Each row has a hidden score. How much does it go up from the first row of each pair to the second? 10 means little or no change, 20 a big rise and 0 a big fall. The score is a weighted sum of the row's numbers plus the product of two more (or one squared), each taken from its middle value.
  -0.958   1.005   0.372   1.445  -0.806   0.382  -1.075  -0.501   0.029   0.222
   2.413  -0.816  -0.857  -0.637  -0.155  -0.841   1.627  -0.186   0.006  -0.531 ~ 14
   0.474  -0.496  -1.162  -0.588   2.116   0.809  -0.644   1.179  -1.104  -0.601
  -0.808  -0.193   1.747   0.855  -1.150   0.030  -0.026  -1.103   0.091   0.693 ~ 16
   0.758   0.231  -0.240   0.026  -0.419   0.975  -0.650   1.225  -0.976  -0.827
  -1.297   0.151   1.321   1.020  -1.088  -0.235   0.559  -1.175   0.190   0.675 ~ 15
   1.949  -0.080   0.390   0.115  -0.331   0.732  -1.074   0.082  -0.683  -0.944
   0.576  -0.684  -0.435  -0.702   0.059  -0.772   1.569   0.581   0.179  -0.491 ~ 12
   1.048  -0.691  -0.870  -0.433   0.164  -0.870   1.092   1.666  -0.376  -0.847
  -1.213  -1.097   0.888  -0.453  -1.183  -0.425  -0.214  -1.308   3.346   1.215 ~ 15
   0.066  -0.101   0.339   0.132   0.957  -0.121  -0.854  -0.882  -0.712   1.351
  -0.418   0.527  -0.688   2.664  -0.499   0.281  -1.131  -0.059  -1.130   0.752 ~ 8
   0.693  -1.009  -0.199  -0.352  -0.335   0.368  -0.323   2.602  -0.633  -0.940
   0.408  -0.755  -0.184  -0.509  -0.024  -0.824   0.481   0.241   1.081  -0.155 ~ 13
   0.406  -1.123  -1.165  -1.201   0.072  -0.765   1.247   1.406   1.557  -0.888
   0.008  -0.921  -0.832   0.450   0.297  -0.802   0.711   1.393   0.046  -0.522 ~ 8
  -0.954  -0.696  -0.393  -0.825  -0.608  -0.849   0.791   1.346   2.083  -0.408
  -0.174  -0.437   1.855  -0.185  -0.998  -0.113   0.784  -1.056   0.848  -0.567 ~ 14
   0.371   3.267  -0.628   0.084   0.236  -0.107  -0.722  -1.077  -0.783  -0.357
  -1.031   0.378  -0.525   2.348  -0.932  -0.329   1.393  -1.081  -0.167   0.151 ~ 11
  -0.637   0.955  -1.162   0.583   0.846   0.571  -0.856  -0.845  -0.958   1.769
  -1.213  -0.748  -0.642   0.565   1.232   0.596  -1.120  -0.161  -0.503   2.060 ~ 11
   0.259  -0.876   0.018  -0.924  -0.105  -0.784   0.006   0.555   1.955  -0.537
   0.536  -0.079  -0.146   0.140   0.177   0.206  -0.558   0.337  -0.290  -0.302 ~ 9
  -0.808  -0.181   0.919   0.891  -0.858  -0.036   0.397  -0.946   0.535   0.115
   2.831   0.911  -0.816  -0.313   0.549  -0.307  -0.957  -1.092  -0.686   0.134 ~ 12
   1.181  -1.238  -1.109  -0.579   0.216  -0.417   1.000   2.005  -0.568  -0.605
   0.905  -0.958  -0.639  -0.900  -0.339  -0.722   1.081   1.119   1.180  -1.057 ~ 9
  -0.015   0.533  -1.210  -0.281   1.824   0.729  -0.758  -0.099  -1.015   0.419
   2.334   1.448  -0.618  -0.617   0.873   0.145  -0.861  -0.917  -0.937  -0.597 ~ 11
  -0.603   2.504  -0.635  -0.207   0.389   0.341  -1.026  -0.982  -0.679   1.147
  -0.344  -0.739  -0.795  -1.030  -0.029  -0.931   1.485   1.778   0.915  -0.687 ~ 10
  -0.331  -0.536  -0.874   0.411   2.500  -0.170  -0.997  -1.044  -0.449   1.560
  -0.698  -0.794   0.204   0.177  -0.169  -0.763  -0.371   0.239   1.496   0.376 ~ 6
  -0.874  -0.979   0.829  -1.234  -0.906  -1.004   1.104   2.029   1.454  -0.902
   1.322  -0.526   0.750  -0.082  -0.348   0.109  -0.358   1.185  -1.003  -0.974 ~ 7
  -0.884   0.254  -0.797  -0.108   1.441   0.632  -1.046   0.135  -0.697   1.130
   0.142   1.108   0.461   1.807  -0.350   0.153  -0.996  -0.444  -0.785  -0.863 ~ 9
  -0.782  -0.345   1.778   0.963  -1.033   0.191   0.070  -0.901   0.429  -0.332
  -0.324   1.721   0.643   0.206  -0.488   1.025  -0.957  -0.295  -0.656  -0.682 ~ 7
   1.315  -0.874  -0.937  -1.022   0.387  -0.468   0.761   0.892   0.641  -0.932
   0.843  -0.841  -0.694  -0.604  -0.312  -0.726   1.058   0.765   0.942  -0.676 ~ 11
   0.013   1.082   0.034   0.502  -0.760   0.379  -0.738   0.545  -0.477  -0.481
   0.281  -0.368  -1.273  -0.713   2.147   1.306  -0.217  -0.167  -0.637  -0.329 ~ 12
   1.814  -1.101  -0.694  -0.704   0.096   0.941  -0.705   1.502  -0.359  -0.859
   1.920   1.084   0.081   0.414  -0.629   0.550  -0.984  -0.222  -1.038  -0.890 ~ 10
  -0.392  -0.794   0.291   2.117  -0.815   0.315   1.058  -1.045  -0.319  -0.211
  -0.624  -0.595   0.833  -0.751  -0.287  -0.850   1.558  -0.279   1.089  -0.306 ~ 13
  -0.268  -0.526  -0.923   0.054  -0.359  -0.612   1.471   1.342   0.061  -0.377
  -0.771  -0.396  -0.173  -0.731  -0.360  -0.768   1.218  -0.193   1.779   0.077 ~ 12
   0.101  -0.021   0.486   0.703  -0.969  -0.176   1.188  -1.066   0.311  -0.468
   0.133  -0.687  -1.215   0.065   1.888   0.338  -0.809   0.207  -1.086   1.270 ~ 11
   2.868   0.053  -0.437   0.193  -0.441   0.599  -0.805  -0.088  -0.730  -1.003
  -0.699   0.563   0.465  -0.072  -0.200   0.772  -0.842   0.562  -0.157  -0.405 ~ 7
   0.787   0.452   0.185   1.455  -0.076   0.155  -1.053  -0.323  -1.017  -0.312
  -0.355   1.700  -1.146   0.385   1.006   0.877  -0.914  -0.607  -0.982   0.270 ~ 10
  -0.558  -1.094  -0.742  -0.206   3.221   0.102  -0.787  -1.097  -0.547   1.743
   0.369  -0.697  -1.006  -0.822   0.137  -0.826   1.237   2.065   0.069  -0.771 ~ 5
  -0.130   1.670  -1.137   0.367   0.920   0.316  -0.827  -0.924  -0.830   0.817
  -0.622  -0.136  -0.909  -0.516   2.282   0.174  -0.774  -0.828  -0.354   1.721 ~ 12
  -0.026   0.347  -0.977   0.029   2.896   0.325  -1.033  -0.708  -0.993   0.253
   1.383  -0.936   0.131  -0.691   3.087   0.004  -0.903  -1.072  -0.495  -0.497 ~ 11
   1.984  -0.558   0.587   1.034  -0.465   0.049  -0.938   0.004  -0.862  -0.634
  -0.825  -0.211   0.689   1.529  -1.049  -0.112   0.148  -0.948   0.689   0.112 ~ 10
  -1.240  -1.163  -0.632  -0.983  -0.662  -1.072  -0.292  -0.591   5.226   0.527
  -0.358  -0.965   0.192  -0.773  -0.043  -0.726   0.977  -0.075   1.853  -0.454 ~ 6
   1.479  -0.405  -0.919   0.284   1.319   0.230  -0.923  -0.991  -0.733   0.859
  -0.275  -0.999  -0.464  -0.880   0.098  -0.696   1.540   0.651   1.582  -0.960 ~ 5
  -0.751   2.625   0.171  -0.099  -0.699   0.172  -0.847   0.289  -0.263  -0.518
   1.614   0.518  -0.711  -0.525   0.847   0.673  -0.666  -0.833  -0.832   0.140 ~ 15
  -0.172  -1.011   0.872   1.967  -0.814  -0.280   0.514  -1.135   0.209  -0.042
  -0.647   0.231  -0.738   0.039   1.172   0.262  -0.584  -0.211  -0.859   1.474 ~ 9
   0.956   0.442   0.681   1.590  -0.585  -0.287  -1.181  -0.584  -0.445  -0.390
  -0.651   2.266  -0.926   0.698  -0.180   0.230  -0.857   0.948  -0.776  -0.653 ~ 3
  -0.030  -0.842   0.363   1.853  -0.029   0.575   0.122  -0.973  -0.806   0.020
  -0.025  -0.526   1.043  -0.771  -0.498  -0.851   1.005   0.390   0.677  -0.631 ~ 12
  -0.490   1.406  -0.638  -0.214   0.566   0.500  -0.658  -0.944  -0.488   1.147
  -0.434   1.125  -1.078   0.209   1.490   0.413  -0.985  -0.899  -0.860   1.226 ~ 11
  -0.046  -0.396  -1.099  -0.055   1.252   0.622  -0.808   0.056  -0.765   1.339
  -0.565  -0.994  -0.487  -0.964   0.843  -0.955   0.589   0.833   1.684  -0.459 ~ 8
   0.049   0.865  -0.079  -0.075  -0.156   0.921  -0.663   0.632  -0.628  -0.787
   1.677   1.487  -0.945  -1.077  -0.847   1.033  -0.360   1.404  -0.967  -1.278 ~ 10
  -0.223  -0.226   0.044   0.844   0.274   0.312  -1.009   0.767  -0.669  -0.069
  -0.851  -0.483   0.345   1.982  -0.542   0.162   0.034  -1.257   0.001   0.775 ~ 14
  -0.373   0.083  -0.979   0.903   1.669   0.100  -0.884  -0.893  -0.938   1.516
  -0.499   0.639  -0.404  -0.104   1.048   0.317  -0.556  -0.712  -0.612   1.028 ~ 7
   1.068  -0.051   0.322   0.242   0.439   1.168  -0.811  -0.707  -0.694  -0.788
  -0.612  -1.131  -0.982  -1.195  -0.587  -0.804   0.279   6.223  -0.735  -0.930 ~ 15
  -1.075  -0.640   2.125   1.295  -1.002  -0.277   0.275  -1.220   0.302   0.300
   1.613  -1.017  -0.194  -0.897   0.347  -0.784   0.683   0.347   0.503  -0.769 ~ 10
   1.163  -0.505  -1.026  -0.974   0.090  -0.580   1.261   1.263  -0.027  -0.799
  -0.157  -0.520  -0.728  -0.876   0.145  -0.702   1.018   2.652  -0.157  -0.945 ~ 8
  -0.830   1.920  -1.206  -0.573   1.860   0.506  -1.014   0.103  -0.964   0.294
  -0.629   0.884  -0.038   0.588  -0.531   1.218  -0.880   0.053  -0.854   0.403 ~ 11
   0.195   0.619  -0.573  -0.098   0.994  -0.182  -0.334  -0.850  -0.849   1.287
  -0.294   0.042   1.006  -0.009  -0.905  -0.836   1.161  -0.255   0.580  -0.559 ~ 10
   0.581  -0.723  -0.462  -0.901  -0.513  -1.077   1.809   1.069   0.827  -0.872
  -0.327   1.490   0.109   1.100  -0.730   0.415  -0.855  -0.538  -0.531   0.091 ~ 6
  -0.479   0.212   0.918  -0.380  -0.398   1.397  -0.959   0.953  -0.568  -0.668
  -0.675  -0.373  -0.265  -0.932  -0.706  -0.982   2.603   0.960   0.826  -0.712 ~ 16
   1.791   0.243  -0.267  -0.291  -0.289   0.518  -0.768   0.542  -0.623  -0.752
  -1.287  -0.746  -1.024  -0.625  -0.748  -1.019  -0.277  -0.181   2.080   3.527 ~ 17
  -0.966   2.452   1.327   1.722  -0.919  -0.044  -1.014  -0.796  -0.902  -0.549
   1.275  -0.597  -0.733  -0.684   0.218  -0.640   2.177  -0.009  -0.095  -0.927 ~ 14
   1.143  -0.434   0.070  -0.625  -0.251  -0.783   0.782  -0.111   0.513  -0.389
  -1.052  -0.437   1.708   0.749  -1.144  -0.560   0.017  -1.289   1.064   0.914 ~ 11
  -0.571   0.995   0.228   0.589   0.525  -0.016  -1.078  -1.185  -0.752   1.520
  -0.934  -1.052   1.484   1.552  -0.771   0.036   0.402  -1.334   0.316   0.392 ~ 10
  -1.012   1.920   0.401   0.353  -0.287   0.351  -0.834  -0.082  -0.752   0.124
  -0.824   0.509  -1.047  -0.382   1.498   0.971  -0.866   0.761  -0.783   0.171 ~ 10
